In the data rows, the value 128 means zero.
Here are some points, one per row:
(152, 147, 118, 113, 171, 126, 140, 107, 164, 122, 133, 115, 163, 120, 129, 127, 140, 137, 105,
 119, 103, 125, 152, 105, 130, 132, 128, 137, 164, 126, 168, 178)
(161, 130, 130, 153, 143, 125, 160, 104, 170, 112, 115, 106, 155, 113, 116, 99, 118, 105, 154,
 93, 121, 103, 131, 104, 124, 138, 132, 106, 178, 148, 160, 165)
(158, 117, 142, 120, 126, 148, 128, 51, 127, 121, 115, 101, 93, 117, 148, 73, 152, 122, 111,
 156, 109, 118, 104, 72, 70, 127, 136, 87, 168, 185, 106, 161)
(78, 81, 141, 121, 105, 100, 120, 128, 143, 84, 96, 118, 146, 166, 158, 105, 128, 109, 192,
 134, 137, 130, 57, 134, 111, 128, 138, 118, 126, 172, 77, 88)
(153, 141, 146, 150, 128, 137, 141, 124, 105, 141, 100, 130, 113, 122, 148, 129, 135, 137, 122,
 111, 122, 130, 147, 99, 107, 135, 143, 118, 92, 115, 120, 82)
(118, 114, 124, 164, 144, 130, 140, 171, 112, 101, 105, 158, 103, 136, 118, 131, 101, 105, 179,
 134, 159, 121, 119, 163, 141, 140, 146, 156, 101, 130, 117, 93)
(81, 118, 126, 133, 132, 101, 110, 142, 163, 111, 140, 124, 196, 105, 121, 156, 114, 90, 89,
 147, 154, 136, 89, 170, 178, 113, 103, 152, 170, 109, 186, 139)
(150, 65, 101, 163, 118, 136, 118, 91, 126, 161, 163, 115, 74, 147, 114, 95, 98, 107, 147,
 150, 156, 134, 147, 134, 123, 108, 112, 123, 145, 188, 141, 143)
(116, 142, 135, 101, 85, 165, 109, 171, 136, 104, 150, 143, 141, 141, 89, 157, 96, 154, 101,
 128, 128, 133, 134, 182, 152, 114, 126, 161, 120, 120, 135, 136)
(168, 143, 147, 169, 80, 166, 143, 107, 120, 140, 140, 116, 93, 122, 144, 145, 136, 136, 84,
 149, 159, 113, 173, 122, 113, 117, 145, 150, 126, 135, 169, 90)
(129, 183, 139, 90, 105, 171, 118, 159, 145, 97, 125, 148, 133, 149, 118, 143, 139, 176, 121,
 111, 95, 102, 132, 138, 119, 128, 163, 131, 115, 113, 109, 129)
(129, 122, 119, 75, 137, 117, 123, 103, 152, 125, 130, 115, 131, 126, 121, 81, 158, 141, 151,
 115, 94, 101, 104, 102, 106, 146, 126, 109, 165, 153, 100, 192)
(80, 169, 111, 125, 151, 159, 148, 132, 166, 59, 130, 132, 149, 170, 180, 142, 143, 91, 109,
 164, 137, 183, 87, 137, 147, 103, 112, 124, 125, 146, 155, 98)
(105, 125, 131, 90, 106, 95, 114, 147, 135, 146, 130, 110, 166, 120, 131, 143, 165, 158, 120,
 100, 122, 122, 136, 109, 131, 136, 115, 117, 140, 107, 133, 123)
(122, 100, 155, 130, 71, 115, 175, 125, 110, 104, 82, 120, 132, 111, 120, 112, 146, 126, 162,
 64, 194, 108, 118, 144, 122, 162, 77, 83, 157, 160, 155, 110)
(121, 156, 125, 104, 117, 127, 131, 135, 120, 126, 141, 152, 99, 127, 150, 123, 182, 135, 136,
 128, 134, 134, 143, 96, 126, 139, 115, 94, 107, 124, 131, 126)
(145, 126, 149, 132, 88, 124, 114, 132, 112, 141, 130, 125, 143, 102, 104, 137, 116, 133, 111,
 117, 126, 95, 121, 129, 114, 121, 136, 117, 140, 110, 126, 134)
(141, 122, 157, 144, 117, 125, 169, 153, 108, 120, 98, 130, 127, 131, 158, 126, 159, 173, 142,
 118, 142, 120, 139, 135, 120, 142, 180, 187, 90, 124, 101, 71)
(113, 150, 113, 149, 150, 121, 103, 120, 89, 160, 122, 144, 93, 111, 133, 145, 105, 99, 139,
 137, 106, 160, 111, 105, 113, 124, 118, 70, 91, 98, 88, 111)
(132, 136, 118, 132, 91, 104, 96, 146, 176, 154, 153, 106, 166, 153, 106, 140, 121, 142, 156,
 69, 109, 106, 162, 104, 130, 123, 146, 97, 134, 104, 130, 118)
(139, 105, 120, 138, 182, 112, 130, 120, 130, 145, 139, 130, 138, 99, 115, 120, 121, 110, 92,
 169, 130, 120, 136, 149, 146, 129, 143, 198, 159, 126, 154, 169)
(100, 72, 137, 134, 84, 108, 100, 128, 109, 159, 142, 109, 132, 135, 123, 132, 94, 137, 137,
 142, 143, 134, 104, 147, 130, 118, 127, 135, 122, 137, 98, 103)
(123, 51, 122, 99, 171, 96, 132, 99, 80, 190, 127, 108, 112, 131, 124, 118, 118, 152, 134,
 111, 127, 181, 145, 142, 123, 135, 90, 141, 109, 154, 92, 132)
(128, 113, 133, 162, 115, 126, 131, 107, 123, 141, 126, 88, 178, 131, 147, 165, 96, 129, 96,
 103, 126, 160, 134, 125, 129, 115, 119, 107, 124, 107, 154, 91)
(108, 136, 138, 94, 118, 128, 114, 122, 113, 115, 127, 139, 125, 99, 127, 143, 157, 114, 75,
 172, 138, 109, 94, 134, 144, 121, 102, 139, 148, 112, 140, 150)
(132, 157, 151, 105, 123, 129, 117, 142, 70, 146, 107, 166, 97, 75, 119, 128, 148, 147, 100,
 153, 128, 99, 132, 119, 119, 152, 136, 131, 104, 88, 103, 147)
(86, 114, 124, 99, 116, 78, 122, 152, 115, 140, 141, 164, 88, 111, 139, 114, 199, 127, 141,
 156, 175, 97, 125, 119, 146, 148, 108, 148, 131, 126, 121, 132)
(117, 129, 134, 98, 126, 81, 111, 126, 121, 173, 133, 116, 145, 108, 133, 136, 182, 146, 119,
 109, 113, 127, 143, 87, 132, 150, 120, 107, 130, 89, 127, 122)
(110, 134, 166, 100, 144, 153, 149, 120, 82, 98, 81, 114, 164, 127, 161, 149, 131, 177, 79,
 137, 110, 157, 95, 147, 111, 127, 151, 169, 96, 125, 99, 95)
(141, 122, 118, 123, 201, 101, 139, 119, 117, 144, 104, 122, 168, 101, 113, 113, 105, 120, 120,
 130, 90, 138, 119, 121, 132, 132, 150, 158, 141, 115, 117, 157)
(161, 130, 93, 121, 153, 163, 131, 138, 111, 155, 150, 153, 83, 135, 73, 123, 75, 127, 157,
 90, 125, 155, 182, 164, 140, 136, 72, 106, 110, 133, 137, 168)
(146, 118, 111, 152, 176, 128, 128, 96, 141, 139, 121, 100, 173, 142, 126, 116, 75, 123, 162,
 103, 76, 169, 113, 118, 104, 114, 144, 104, 131, 126, 101, 142)
(134, 129, 109, 175, 129, 100, 95, 145, 143, 162, 145, 129, 150, 134, 114, 147, 106, 109, 151,
 122, 104, 109, 140, 104, 124, 118, 172, 123, 117, 91, 114, 114)
(140, 102, 125, 60, 120, 173, 142, 125, 136, 113, 145, 96, 155, 165, 92, 130, 94, 189, 114,
 90, 108, 166, 140, 169, 122, 122, 84, 144, 132, 161, 122, 158)
(155, 150, 152, 139, 61, 182, 102, 116, 107, 121, 119, 153, 89, 102, 78, 129, 96, 107, 104,
 146, 134, 84, 102, 135, 108, 114, 128, 91, 138, 134, 131, 147)
(123, 124, 91, 112, 145, 132, 92, 163, 168, 116, 187, 161, 89, 156, 99, 89, 129, 110, 185,
 175, 121, 85, 119, 141, 152, 117, 152, 165, 139, 146, 112, 199)
(139, 102, 118, 122, 167, 109, 160, 139, 140, 138, 125, 130, 113, 132, 133, 102, 153, 134, 159,
 113, 146, 123, 167, 142, 157, 151, 112, 163, 131, 141, 136, 155)
(124, 157, 152, 176, 163, 141, 167, 112, 106, 89, 67, 130, 162, 96, 131, 152, 90, 89, 95,
 101, 123, 159, 99, 141, 128, 124, 95, 98, 132, 108, 151, 106)
(109, 109, 112, 115, 93, 131, 78, 99, 112, 169, 180, 110, 104, 127, 137, 150, 128, 126, 92,
 183, 130, 156, 123, 104, 122, 96, 102, 89, 126, 124, 124, 128)
(125, 116, 133, 154, 83, 99, 140, 135, 166, 125, 131, 116, 147, 128, 128, 117, 155, 118, 142,
 101, 175, 97, 145, 116, 149, 145, 114, 124, 158, 139, 181, 106)
(107, 176, 102, 131, 162, 129, 135, 154, 127, 113, 128, 168, 99, 140, 148, 148, 145, 105, 161,
 114, 133, 164, 155, 127, 154, 134, 98, 92, 99, 113, 141, 117)
(108, 143, 135, 132, 139, 115, 131, 146, 94, 121, 96, 169, 122, 97, 95, 145, 103, 107, 132,
 124, 141, 119, 100, 159, 145, 138, 97, 102, 116, 95, 117, 142)
(117, 125, 138, 105, 98, 123, 101, 144, 124, 130, 140, 127, 131, 134, 124, 130, 126, 145, 126,
 143, 115, 120, 119, 133, 112, 123, 141, 139, 117, 120, 103, 121)
(149, 130, 116, 111, 179, 146, 172, 116, 136, 100, 122, 127, 107, 164, 163, 98, 161, 144, 150,
 124, 118, 158, 149, 120, 123, 140, 152, 158, 107, 157, 99, 124)
(177, 145, 138, 144, 177, 157, 159, 108, 110, 122, 109, 140, 103, 110, 128, 103, 108, 127, 109,
 153, 112, 115, 140, 139, 110, 130, 172, 191, 133, 138, 129, 155)
(117, 145, 107, 123, 124, 144, 139, 136, 158, 116, 166, 125, 110, 176, 180, 152, 174, 148, 95,
 158, 146, 165, 170, 123, 150, 113, 114, 144, 106, 138, 160, 88)
(148, 107, 129, 204, 112, 107, 115, 148, 141, 164, 158, 114, 116, 142, 133, 139, 109, 108, 142,
 149, 153, 98, 149, 127, 137, 120, 187, 166, 120, 120, 136, 86)
(123, 175, 115, 153, 108, 163, 120, 146, 161, 76, 116, 141, 112, 163, 130, 120, 94, 101, 171,
 127, 100, 108, 94, 129, 104, 108, 167, 93, 111, 138, 107, 114)
(134, 165, 124, 134, 137, 127, 120, 124, 151, 125, 139, 122, 143, 120, 152, 153, 149, 122, 97,
 133, 123, 128, 130, 105, 141, 125, 128, 105, 134, 103, 157, 116)
There is one direction along which these points spread out most. Take the direction at right angles to it along which they spread out most. Go by this last direction. How far along it is each point below, from 0 to 99? 50 is the average, and the first point above lies past it. One standard deviation of the points above along it is 16.
(117, 129, 134, 98, 126, 81, 111, 126, 121, 173, 133, 116, 145, 108, 133, 136, 182, 146, 119,
 109, 113, 127, 143, 87, 132, 150, 120, 107, 130, 89, 127, 122) 38
(86, 114, 124, 99, 116, 78, 122, 152, 115, 140, 141, 164, 88, 111, 139, 114, 199, 127, 141,
 156, 175, 97, 125, 119, 146, 148, 108, 148, 131, 126, 121, 132) 16
(150, 65, 101, 163, 118, 136, 118, 91, 126, 161, 163, 115, 74, 147, 114, 95, 98, 107, 147,
 150, 156, 134, 147, 134, 123, 108, 112, 123, 145, 188, 141, 143) 34
(105, 125, 131, 90, 106, 95, 114, 147, 135, 146, 130, 110, 166, 120, 131, 143, 165, 158, 120,
 100, 122, 122, 136, 109, 131, 136, 115, 117, 140, 107, 133, 123) 39
(145, 126, 149, 132, 88, 124, 114, 132, 112, 141, 130, 125, 143, 102, 104, 137, 116, 133, 111,
 117, 126, 95, 121, 129, 114, 121, 136, 117, 140, 110, 126, 134) 39
(140, 102, 125, 60, 120, 173, 142, 125, 136, 113, 145, 96, 155, 165, 92, 130, 94, 189, 114,
 90, 108, 166, 140, 169, 122, 122, 84, 144, 132, 161, 122, 158) 67
(177, 145, 138, 144, 177, 157, 159, 108, 110, 122, 109, 140, 103, 110, 128, 103, 108, 127, 109,
 153, 112, 115, 140, 139, 110, 130, 172, 191, 133, 138, 129, 155) 74
(132, 157, 151, 105, 123, 129, 117, 142, 70, 146, 107, 166, 97, 75, 119, 128, 148, 147, 100,
 153, 128, 99, 132, 119, 119, 152, 136, 131, 104, 88, 103, 147) 42
(107, 176, 102, 131, 162, 129, 135, 154, 127, 113, 128, 168, 99, 140, 148, 148, 145, 105, 161,
 114, 133, 164, 155, 127, 154, 134, 98, 92, 99, 113, 141, 117) 51
(146, 118, 111, 152, 176, 128, 128, 96, 141, 139, 121, 100, 173, 142, 126, 116, 75, 123, 162,
 103, 76, 169, 113, 118, 104, 114, 144, 104, 131, 126, 101, 142) 83
(161, 130, 93, 121, 153, 163, 131, 138, 111, 155, 150, 153, 83, 135, 73, 123, 75, 127, 157,
 90, 125, 155, 182, 164, 140, 136, 72, 106, 110, 133, 137, 168) 49
(168, 143, 147, 169, 80, 166, 143, 107, 120, 140, 140, 116, 93, 122, 144, 145, 136, 136, 84,
 149, 159, 113, 173, 122, 113, 117, 145, 150, 126, 135, 169, 90) 39
